Named moves, each a turn or a mirror, and the order they were made in; the first pair answered:
B (before -> after):
35  -75  37  -143  8  -10  50  19  26  99  55  -42  24  5  129  15  -76  72  18 -> 37  -52  38  -138  3  12  47  30  15  93  43  -36  5  19  124  30  -97  81  26
10  46  148  157  72  12  -78  -116  -91  -130  287  -23  -127  -64  48  -109  -62  -28  -20 -> 11  23  137  148  65  7  -83  -137  -73  -125  299  -8  -108  -66  39  -109  -53  -31  -20
39  -26  263  74  34  -139  -143  -42  31  26  30  -85  -83  -28  -46  -69  75  -120  73 -> 68  59  269  90  44  -99  -148  46  -31  21  -10  -80  -172  -16  -3  -10  21  -106  53
H (before -> after):
-90  43  -152  158  -136  -82  -67  -172  134  70  27  22  100  88  -76  -87  -83  -60  88 -> 7  103  -205  50  -211  -52  15  -95  96  101  -92  45  -4  126  -149  19  -58  -27  104
62  77  -45  -351  82  0  199  110  201  149  -37  227  -312  143  -359  118  274  83  78 -> -262  -71  35  -231  364  -22  115  -113  344  126  267  140  -40  52  -58  -250  218  137  -20
-102  -44  -104  13  88  -63  10  0  -10  -1  -123  -172  133  -111  50  17  33  20  21 -> -29  -62  -100  72  25  -94  -52  -3  -43  -30  -129  -156  106  -121  -19  52  35  -54  52
G (before -> after):
-53  120  242  39  50  72  -36  -98  128  -27  190  28  -145  4  69  -31  -27  -9  -61 -> 20  96  165  226  -19  35  -151  -82  2  -109  128  -6  -100  -31  -30  63  -48  -153  -72
64  -10  62  268  -13  -89  -245  -27  -110  -121  34  -44  -27  -79  -26  66  -13  -145  -10 -> -5  111  -127  142  -78  46  45  135  -228  -87  -107  55  -103  22  -1  134  -170  74  -69
92  57  127  -133  26  -130  -65  105  -228  -141  -73  51  -194  53  82  -4  61  -35  37 -> 68  65  146  -159  26  -109  -28  112  -210  -114  -61  47  -208  57  100  -22  53  -12  25
-67  -162  171  381  39  -18  -266  -191  185  8  272  62  50  44  12  -161  69  -162  46 -> -4  -96  -203  523  -144  54  -120  44  -152  -104  15  97  27  121  -104  70  -133  -140  -11
R (before -> after):
-12  -32  -35  -87  6  16  3  36  -31  47  -134  -51  -14  -42  -49  36  104  -21  11 -> -93  68  10  -69  45  57  52  68  -19  38  -36  19  -75  -9  69  -22  -18  79  -21
-143  -67  -49  49  39  -90  -38  -82  20  -40  -28  47  49  34  97  30  -193  68  -42 -> -61  -145  -83  24  -7  -129  -82  -109  20  -40  -120  -35  113  2  -15  92  -73  -10  -23
-35  180  183  -85  87  55  16  80  -29  38  -10  -34  -202  -40  161  16  -10  58  -8 -> 40  124  74  192  -37  4  -102  80  -174  -108  -7  -4  -134  -36  50  107  -99  -87  -5
Pairs:
(2 to 3 moves a pair)
53  -83  -82  378  -133  -102  -190  -38  73  -133  142  112  206  32  -87  -52  -53  -141  70 -> 21  223  -153  100  -118  119  161  298  -128  -27  -144  142  -139  78  24  115  -168  158  -20
B then H
17  -230  -196  -125  -141  -69  12  -160  147  38  -37  -28  215  44  -211  -43  124  -43  66 -> -114  -120  124  -23  44  -66  -87  -225  252  28  225  -5  114  12  63  -224  52  -17  35
R then G then R
100  -155  22  -117  -37  -73  -52  -80  52  27  90  107  145  162  54  -47  -105  -58  113 -> 83  -126  35  -166  -18  -56  15  -40  57  60  97  116  90  194  89  -57  -120  0  103
H then R then H
76  74  -33  3  263  -66  -82  104  -211  79  -216  -396  43  -283  -53  138  211  -215  77 -> 95  214  178  90  293  -72  -164  127  -185  54  -83  -317  -134  -256  37  128  129  -229  91
R then G then H
116  122  -50  269  55  63  42  277  -278  -109  -84  -24  121  178  -190  13  -37  21  48 -> 80  39  245  299  180  -46  -161  62  -39  -62  176  -36  174  122  -109  -193  78  -68  107
H then G then H
24  -183  2  107  58  -110  -170  -145  65  -5  57  8  170  -38  -36  -45  43  -139  90 -> -117  27  -142  73  55  59  101  31  -50  -20  22  142  22  82  113  -42  -234  133  15
H then H then R
253  31  -168  74  -204  28  -59  -34  -135  -96  34  136  9  33  -216  199  1  -140  -61 -> -82  -91  -142  153  63  19  -56  -193  -51  -102  242  22  258  -72  76  -110  -64  -55  -158
H then H then G
-21  -17  -53  -229  -101  -15  123  -17  263  130  52  148  -34  61  2  -46  -219  199  -27 -> 239  64  117  -113  -189  -74  -70  68  144  103  -55  84  -225  6  -119  153  -133  -12  53
G then H then B
-36  -123  52  -11  261  61  -78  -73  79  186  20  -5  101  -75  162  -163  96  -30  144 -> 4  82  -64  104  191  158  40  154  -159  110  -107  70  -104  0  204  5  -119  45  81
B then R then G
190  -100  -32  -53  18  -137  -108  -106  -5  1  -48  -161  94  -49  -130  29  258  -188  -34 -> -62  -95  -106  -165  166  -58  70  -126  43  58  -1  -182  175  -70  81  -134  186  15  -115
G then H then G
22  -16  -153  43  -179  112  114  -53  -22  27  -142  42  -18  155  -114  67  -208  -60  114 -> -4  -74  129  -24  -57  18  -34  -241  223  98  46  -14  8  64  -29  -111  -59  -123  167
G then G
-95  -62  72  -50  166  11  -97  -125  -131  21  54  57  179  -112  199  -310  111  76  -20 -> 57  25  -32  171  48  11  -176  46  -384  -105  -100  42  80  -122  91  -89  40  -62  -27
B then R
184  22  -89  61  -83  62  92  127  -12  -119  -72  29  101  -47  -93  179  -61  -5  157 -> -11  -9  -104  -85  68  104  217  58  103  -43  -9  -5  197  -45  55  7  -56  151  94
H then B
-40  -83  10  167  45  -63  -135  160  -150  -1  183  -124  228  43  87  -123  -38  -47  -26 -> -100  -82  -14  88  93  -22  -47  162  -133  28  172  -151  233  43  144  -171  -49  39  -39
H then H then H
-63  37  -27  -203  -38  51  83  91  136  -7  -46  139  -92  -126  175  -3  230  -38  19 -> 57  41  -129  10  -172  9  -6  140  -9  -122  -115  178  -92  -90  48  123  154  -166  44
H then H then G
-20  252  27  209  -44  140  9  258  -216  26  226  58  -162  81  145  16  -314  226  -205 -> -250  -68  -120  56  113  88  55  15  -11  102  308  -101  268  -27  207  -252  -144  267  -244
R then G then H
-6  -12  -99  141  77  48  -64  54  -177  -29  -73  -130  58  1  32  109  11  -90  -5 -> -34  -56  70  85  156  3  -135  -66  -24  28  47  -145  81  -28  75  2  94  -115  24
G then G then G
